In the rows, 128 means zero.
Turns, then the turns between two rows, first turn first; the first pair answered
turn Leve:
[115 134 144 167 135  83  90 158 148  98 108  91 122  92 116 135 105 173] |-> [150 159 125 104 174 169 151 121 122 150 167  93 104 132 120 129 182 112]
[187 116 127 112 170 192  99 102 120 156 106 118 140 134 123  96 119 117] |-> [ 91 118 151 106  87 164 132 159 112 106  89 172 143 165 125 120 119  76]
[104 106 137 133  92  99 109 142 154 108 102 148 141 132 125 134  96 134] |-> [172 114 113 107 157 150 112  95 150 158 137 115 132 133 129 117 132 136]
turn kotab:
[127 122 108 134 125  99 142 129 141 134 154 130 120 123 131 139 117 146] |-> [153 113 113 124 142 118 118 109 137 139 134 127 129 125 134 122 105 145]
[153 108 145 132 128 170  96 130 117 128  93 168 128 157  85 124 108  87] |-> [ 98 121 141 144  88 131 140 169 127 118 128 177 112 151  84 152 131  94]
[135 135 146 118 149 119 157 144 151 153 172  87  95 129 146 148 170 117] |-> [172 125 152 107 174 151 120 114 139 157 138  85 112 137 147 123 150 111]
turn veken:
[117 107 136 163  92 113 106 140 134  92  89 132 155 120 140 139  83 125] |-> [101 130 145 172 111 112 120 167 147  96 103  96 126  91 136 151 108 134]
[148 135  77 142 157 131 161 104 137 151 190 131 115 149 127 144 119 131] |-> [179 117  92 138 170 149 112  86 123 140 144 137 132 158 128 123  88 126]
[150 133  92 137 145 121 135 110 142 156 174 115 124 106 121 140 145 164] |-> [172 111  86 129 138 128 118  88 134 150 154 143 149 126 124 127 115 157]
turn Soke:
[ 99 154 156 133 159 142 114 149 139 107 105 101 104 118 137 112 165 107] |-> [ 90 140 158 123 136 145 113 143 126  97  88 131 120 141 138 108 148  91]
[133 102 148  90  99 176  97 127  95 102  69 176 156 186 129 108 103  87] |-> [156 114 103  73 113 186 157  91 104 153 154 182 153 193 129 118 145  94]
[151 112 113 135 130 138 125 115 139 151 139 133 141 120 127 122 126 147] |-> [149 117 118 141 135 134 114 127 142 148 131 116 135 108 123 123 124 150]
[109 137 151 131 129 119  75 159  82 107  48  97 116 125 113 121 134  98] |-> [110 121 128 100  97 130 104 127  68 113  72 155 141 171 122 117 127  70]

Between the rows of a pair lie 2 to 3 turns.
[161 136 142  84 144 156 138 107 135 144 133 126 148  95 122 117 138 108] |-> [112 137 165  98 107 122 132 152 135 106 100 138 147  94 119 127 121 109] : Leve veken
[ 84 130 136  88 126 195 137 140 113 147  88 130 142 151 118  89 143  94] |-> [ 82 115 123  93 101 175 139 136 115 143  92 160 164 163 120  93 124  98] : kotab veken
[104  87  65 149  73  73 163 109 119 128 172 215 169 139 127 148  80 170] |-> [113  98  60 125  80 102 191  98 108 143 195 220 161 158 129 148 109 143] : Leve Leve
[108 142 148 135 135 127  85 127 153 118 105 135 129  87 124 124 125 126] |-> [ 92 137 136 139 108 107 103 128 153 114 122 155 139  94 124 130 120 131] : Leve veken Leve
[175 116 158 129 198 138  99 110 129 127  89  76 125  80 146 114 114 150] |-> [160 126 155 143 194 116 108 127 140 123 100  64 116  65 145 120 120 162] : veken Soke kotab
[114 129 134 154 164 141 119 148 136 116 143  72 116 123 138 125 159 125] |-> [104  95 126 140 108 128 113 130 121  93 120 150 160 169 140 117 114 107] : Soke veken veken
[140 142 127 109 135 159 140 114 124 141 150 125 119 137 127 133 152 109] |-> [116 131 112 125 103 115 150 125 133 129 162 146 129 135 126 146 134 123] : Leve Soke Soke
[137 122 118 145 123 135 121 127 101 104  96 134 124 115 126 139 103 157] |-> [113 127 123 132 107 138 139 138  94 100  99 146 121 126 129 143 112 139] : Leve Leve
[150  53  82 125 115 114 122 152 146 144 160 131 194 156 128  78 102 157] |-> [122 112 124 102 149 171 155 200 131 149 165  71 134 151 128  87 182  99] : veken Leve Soke
[158 157 124  77 203 186 165  76 115 167 154 123  84 148 122 127 166  78] |-> [ 54 126 166 127  93  89 124 148 116  68  65 186 113 146 117 143  78  93] : veken veken Leve
[127 152 145  89 177 175 115 151 120 119  96  84  96 124 131 113 161  80] |-> [120 154 127 127 182 125 122 165 145 128 128  59  87  83 127 131 161 134] : Leve kotab Leve
[142  99  90 137 141 126 125 128 111 113 124 174 171 144 145 126  88 117] |-> [ 84 128 126 150 129 110 137 186 119  87 111 141 138 125 140 144 111 112] : veken Soke kotab
[129 131 162 148 169 149  97 130  97  97  95 123 132 128 108 129 119 111] |-> [ 78 143 158 147 133 125 139 155 104  91 124 142 124 134 111 147 136 107] : veken Soke Soke
[126  94 104 116  85 134 131  91 119 121 108 190 185 175 143 117  88 133] |-> [103 145  86 139 123 116 193 124 149 160 195 113 126 119 136 153 170 170] : Leve veken veken
[127 129 145 104 113 120 106 138 122  96  86 171 137 126 135 109  91 120] |-> [ 95 148 128 108  93  98 161 155 138 108 146 170 118 119 134 134 134 126] : veken veken
[130 124 103 144 105 126 161 150 145 153 176 163 108 118 144 150 137 113] |-> [148 134 138 154 156 153 107 161 138 144 116 105  86  92 140 134 131 115] : veken veken
[156 142  98 141 145 158 132  74 137 155 176 112 125 112 135 120 130 110] |-> [125 134 102 177 123  99 113 103 160 131 164 111 132  83 129 131  99 148] : Leve Soke Leve
[141 125 121  95 136 180 138 116 100 134 122 146 130 171 142 121 135  84] |-> [112 152 113 109 136 153 174 142 115 143 163 118 107 144 137 142 170 108] : kotab Soke
[199 148 122  97 193 197  71  75 106 151 114  99 115 113 145 106 151 121] |-> [ 66 160 170  97  89 158 102 165  96  73  68 156 108 145 142 138 149  70] : Leve veken
[148 156 122 117 141 139 157 106 123 153 148 129 135 136 131 128 149 115] |-> [102 163 151 134 115 114 151 150 127 120 121 123 126 126 127 138 145 116] : Soke Leve
[132 144 150 122 128 165 125  97 117 132  55 118 131 150 145 115 134  84] |-> [ 86 169 150 151 118 123 162 141 141 130  94  90 103 119 137 144 165 106] : Leve veken
[136 113 132 128 144 122  93 132 126 133  93 112 138 123 131 114 102 134] |-> [152 113 103 117 149 129 133 111 132 166 148 121 137 133 137 123 129 137] : Soke Soke Soke
[ 95 133 142 122 157 126 115 163 116 101 117  97 114 107 117 136 152  66] |-> [112 100 127 109 134 129 100 130 106  98 103 144 150 140 121 124 114  56] : veken veken
[110 129 113 132 116 104 151 141 141 133 151 126 125 121 125 148 148 135] |-> [153 104 109 115 124 135 121 102 123 137 128 150 152 145 126 125 123 124] : veken Leve
[142 130 131 116 133 152 154  78 125 154 151 138 134 120 142 143 135 103] |-> [ 90 135 167 124 102 138 145 119 125 114 110 143 128 122 142 148 125  89] : veken Soke Leve
[ 92 111 129 130 103  85 144 125 130 116 111 129 143 134 122 135 136 134] |-> [135 104 134 131 134 107 108 103 125 122  88 113 148 129 122 117 118 140] : Leve Soke Soke
[177 133  85 122 140 131 132 103 122 177 149 123 131 100 127 120 145 156] |-> [114 155 110 148 116  93 141 163 135 144 134 103 107  79 121 145 156 162] : Soke Soke veken
[128 126  92 142 105  89 143 118 142 148 174 144 149 129 123 135 111 153] |-> [106 158 127 102 113 146 164 142 119 133 151 140 122 159 123 132 152  86] : kotab veken Leve
[124 114 119 123 125 123 120 121 131 108 113 136 115 150 134 144  90 162] |-> [140 129 118 120 152 141 125 115 134 127 129 108  99 141 131 145 113 165] : kotab Leve Soke
[130 122  96 130  92 131 152 105 127 139 172 169 155 145 124 137 127 123] |-> [102 139 104 152  92 101 158 137 142 129 177 140 132 114 120 149 139 143] : Soke Leve
[125 145  99 148 147 116 122 137 152 136 161  88 106  80 120 140 145 161] |-> [163 109 106 130 145 142  68  98 131 122 103 125 145 110 123 108  94 141] : veken Leve veken
[127 143 103 139 103  96 167  84 154 116 125 148 126 132 149  97  93 173] |-> [140 139 121 130 114 115 137  81 140 101  88 141 129 135 147  79  75 164] : veken Soke
[125 123 138 141 129 119 113 134 144 118 108 126 127 118 117 129 117 127] |-> [137 125 115 127 132 126 144 116 143 141 151 138 127 127 120 133 136 126] : Soke Soke Soke
[123 157 115 100 110 114 150  97 140 140 126 142 141 129 150 137 144 105] |-> [140 154 112  98 125 124 140  82 138 145 119 137 144 132 152 130 139 107] : kotab kotab
[ 98 156 140 148 133 113 167 183 155 122 171 100 106  92 120 147 171 147] |-> [ 81 115 135 131  69  96 156 161 138  92 140 189 155 139 122 141 114 130] : Soke veken
[104 121 146 130 107 122 140 120 107 112 125 165 142 153 139 138 115 125] |-> [118 123 153 122 118 143 126 112 101 115 110 158 141 156 137 130 115 113] : veken Soke
[165 120 103 111 144  90 152  91 161 138 128 118 133 142 132 139  99 180] |-> [133 141 115  76 128 127 192 109 144 141 140 133 117 174 135 146 138 129] : Soke Leve
[ 97 154 152 128 116 112 152 168 127 102 125 119  96 120 134 119 132 128] |-> [152 124 141 112 128 137 114 116 113 105  95 148 130 148 142  94  89 122] : veken Soke veken
[153 118 102 136 108 110 101 103 128 135 146 117 146 146 114 134  80 123] |-> [127 134 102 117  98 127 144 122 121 140 171 121 127 161 116 148 122  93] : Soke Soke Leve
[116 133 105  99 118 141 187 127 113 142 173 180 145 166 133 124 144 105] |-> [171 124 121  93 164 179 129 100 104 143 124 151 149 163 135  91 122 104] : veken Soke
[159 136 141  98 158 162 130 111 119 143 131 120 153 117  99 111 158 135] |-> [123 148 154 124 148 132 139 150 134 131 134 102 136  92  99 126 167 155] : Soke veken Soke
[ 85 125 131 128 116 138 116 149 128 100  99 145 119 139 116 139 110 116] |-> [112 125 122 106 138 174 122 126 118 119 110 149 124 155 119 131 124  99] : Leve Soke Leve
[181 102 115 145 146 137  68  77 130 156 107 131 161 120 134  76  80 155] |-> [134 167 151 105 165 199 138 127 118 166 128  91 102 130 131  93 179  83] : veken Soke Leve
[103  98 107 101  89 112 106 128 103  98 136 151 145 131 118 119 135 127] |-> [113  99 116  94 104 133  91 124  97  98 118 142 144 136 120 110 134 114] : veken Soke
[186 174  98 108 165 106 127 104 136 128  81 115 143 139 135 132 109 160] |-> [170 168  75 103 139  91 162  99 141 138 121 144 149 152 135 147 120 159] : veken veken
[160 125 133 125 166 154 133 108 122 146 128  97 119 104 128 109 137 123] |-> [112 131 157 109 127 154 149 139 112 116 106 126 115 131 128 117 140  85] : Soke Leve
[124 137 158 111 134 168 119 126 113 128 103 126 117 142 133 113 137 100] |-> [105 125 156 132 111 126  96 136 122 109  86 133 127 128 129 119 106 128] : Soke Leve
[105 141 144 133 110 129 145 156 123 115 104 119 109 137 138 133 151 121] |-> [119 130 121 122 101 129 165 131 124 132 137 146 122 150 140 137 157 122] : veken Soke
